Turns, then the turns between two rows, first turn first; the first pair answered:
M (before -> after):
[  9  14  10   4 -33   1  16  -4] -> [ 14   2   7  -8 -25  19  20   6]
[-29  -3  23 -12  -7  24  11   8] -> [-22 -23  10 -16   6  22  11  -1]
[-10 -12   3 -11   7   0  11   8] -> [ -9 -11   0  -6   7 -11   8  -3]
Y (before -> after):
[ -3  13  11  21  14   3 -25 -16] -> [  0   8  10  14  19   9 -25 -16]
[  5 -21  -5  -7  -4 -11  21   3] -> [ 14  -6  -6  -1 -11 -20  18  11]
[-21   1  17   5   0  15  -6  -3] -> [-20  12  19   8  -7   3  -6  -2]
[ -9   7   5  13   3  -2 -15 -16] -> [ -2  12   5  10   4   2 -21  -6]
G (before -> after):
[ -9  19  -1   0 -15 -12   7   0] -> [ -2  21   1  -8 -14   1   4  14]
[11  8  2  5 -2  0  0 14] -> [ 7 -5 -7  4 -6 -9 13  8]
[  4  10  -2  -1 -17   9  10  13] -> [ -2   5  -5   6 -22  -5  14   0]
P (before -> after):
[ 24  21  -1   1 -19   0 -27   6] -> [ 26  20  -1  -1 -17   4 -29  10]
[ -5   8  17   2  10  25 -12   8] -> [ 20  -8 -12  -3  22   6  -7   7]
[-10 -17   1  -1   6   2   7 -17] -> [-12 -16   1   0   7   0   6 -16]
[  3  -7  -7  -4  25 -15 -14 -25] -> [-12   3   6   6  11 -17 -17 -29]
Now pairs of rows:
Between the rows of a pair lie 2 to 4 turns.
[-40  -5  25  -2  -9  21  -2  -3] -> [ 17 -23 -14 -28  10  16   7  23] : Y M P
[ 19  14  13 -14  12  25 -17  24] -> [ -1 -22   5 -21  14  31  11  12] : G G P G
[  0 -12 -14  -3   0   1  17   0] -> [ -3  18   3  13   1  -5 -12  -3] : M G
[  4 -14  10 -13  15  10  -2  11] -> [-11  -5  12   4  -1 -19   3 -10] : G M
[  2  -8   2  17  14 -13 -16 -20] -> [  7 -29 -12   0  15  -2   7  -6] : G G
[-23 -14  12  14   3   6  -2 -13] -> [ 11  16   8   6 -10   2  -6  26] : G G Y Y
[ -6  19  12  17  -7 -16 -10 -10] -> [ 14   3   4  -3  19  16 -20   4] : Y M
